Each path below is one point turned by a fixed rotation once a step. After each direction that follows a path, write how fast that rotation turns it, in degrees a step (0 if it stays still).
Each turn is a multiple of 5 degrees from 10 to 175, or 0.
Each row of a path follows its step; steps can be skipped.
path 1
step 0: [  7.1  -7.9 -13.0  17.1  11.7   7.1   1.7  15.7 -41.8   6.1 -22.1   9.4
 -43.6  42.4  -6.1 -28.5   5.1 -28.1   7.4  -5.6 -30.2  31.5 -22.2 -36.0
 -10.6   3.5]
step 1: [-29.5  44.0  43.0 -28.9   3.3  17.5 -38.4  15.1   7.7  -8.3   9.1 -13.9
 -17.3  -6.1  15.9  14.9  -4.9   6.4 -43.3   2.4   7.0  -2.0  -6.0  -2.7
  16.0 -43.9]
step 2: [  3.9  11.8 -14.2  36.1  10.5 -14.1  -5.3  27.7 -14.3 -25.8  21.1 -20.5
   6.5  18.3  -0.3 -19.2  -7.8  -5.2 -23.5   0.1 -34.3   3.1  50.5  14.7
 -23.9  53.1]
step 3: [ 11.4   4.8 -22.3 -30.6 -14.5  -2.6  10.5  12.3   6.3  23.4 -30.9 -53.3
 -44.6   8.7  -3.0  21.7  13.6 -45.5  -4.8   7.8  19.9  13.3   4.3 -11.0
  26.7  -7.8]
step 4: [-44.4  23.5  24.7  21.8  34.2  10.5 -11.5 -11.3 -25.2  21.1  10.7  18.3
 -15.5 -34.3   4.9 -13.0   0.1 -15.9 -21.1  16.9 -27.6 -22.8 -13.9 -24.4
  16.6  38.2]
step 5: [-15.2 -36.3 -29.3  11.2  -7.4 -11.8  -6.6  10.0   5.4 -24.5   9.2 -43.0
  -3.2   4.8  48.8  -2.6  31.5  21.7 -36.9  21.4  -6.0  -2.8  24.6  -2.6
  -1.2 -34.9]
step 6: [ 12.5   9.6 -10.5  16.5   5.5  -4.7  -3.5  45.4 -33.9  52.3 -37.7 -12.0
  21.9 -20.5 -39.5   3.1  -3.4 -15.5 -25.9  21.8  -0.6  16.7 -12.1  17.2
 -14.0  15.8]
step 7: [  4.4   8.5   5.2   8.9  -4.4  36.7  -1.9 -30.9 -35.8 -15.2   4.6 -14.7
 -34.6   3.0  34.4  16.5  -7.6 -33.7  14.1  30.6 -29.7 -31.9 -12.2  19.9
   8.6 -31.1]
step 8: [-11.9  -2.3  26.4  55.1  -3.8 -62.3 -19.2  25.0   0.9  -0.6   8.8  -6.3
  16.3  -6.6   2.4  11.4  -9.7 -13.6 -28.2 -12.4  10.0 -14.8   1.1 -39.0
  -5.2 -18.3]
step 9: [ -5.9  -4.4 -43.9   7.8 -10.2  39.6  -5.8  11.3  18.3  20.7  11.4  -4.7
   4.2   0.1  36.1  14.6 -33.3 -23.5 -18.4  30.2  32.6  22.8   1.9  33.2
 -19.9  18.2]
step 10: [ -0.7  14.9 -15.5 -14.3 -21.9 -50.9  -4.3 -21.8 -42.0 -17.4 -41.4  25.2
  -9.3  -8.8  -5.3  33.5   7.2 -24.0 -15.6  14.0 -18.3 -30.6 -16.1   6.1
   5.1  19.4]
step 11: [  9.3 -17.4  -4.1  34.3  39.1  16.7   1.1  25.7 -20.6 -15.2  13.5  27.8
 -27.2  -6.9  43.7  11.3  10.5  -9.3   2.7  -4.5  24.3  29.9 -23.7 -38.9
   0.1 -23.1]
Directions:
[-22.4  -2.3   2.4   5.5  -8.9   1.4 -14.3   0.1  14.0   6.4  16.9   4.1
   7.2  12.0   7.8 -14.8  -2.0  13.2 -17.1  -2.1   4.1  -3.6  -7.0  -9.0
  -4.6  -7.2] => 100
[  0.5  10.1  14.2  -3.8  23.9  -5.5  16.7  -5.9   5.7 -15.0  -2.2   8.2
   7.5  -1.9  12.5  -6.2  -3.7  -7.8 -10.2   4.5  -6.1  -7.8 -11.1  -7.6
   8.2 -13.6] => 110
[  7.4   2.1   8.8  17.5  13.6  -1.8 -10.2  -0.2  -8.0  -7.2   4.3  -5.9
   4.5   2.3  14.4  14.6   9.5  21.0   0.2 -13.4  11.4  -8.5  10.9   0.2
  11.7   6.0] => 115
[  0.9  -9.9   2.1  -1.6  12.9  10.0 -11.2  12.2 -18.0  -3.2 -11.4   1.9
   3.5   4.5 -12.6  -6.4   1.9  15.7   2.9   3.5  -8.6  -3.0  -4.5   7.4
 -11.2 -25.6] => 60
[ -0.1 -15.8   3.6  -9.1  -2.7  -3.7  -2.8 -17.7   2.5   2.0 -14.2 -11.9
  -6.8  18.2  21.1   3.8 -15.8   7.3   3.5   4.8 -11.1  11.4   5.1   3.3
   5.4  -4.2] => 160
[ -1.5   7.2  12.7  -6.3  12.9  18.1  -5.7   7.2   6.9  23.8  -6.3   0.5
   3.0 -11.4   1.3   8.3 -14.1   1.7  -2.5   2.3  16.5  16.2  -7.4   3.7
   6.6   0.8] => 135
[ -3.8   0.9  12.4  11.4   5.6 -21.3  -3.8  -0.7  -9.6  11.3 -12.5   9.7
  11.1   1.5 -12.7  -6.6 -12.9   4.0  -3.2  -4.1 -14.6   3.0  -0.2  -6.5
  -3.5  21.7] => 170
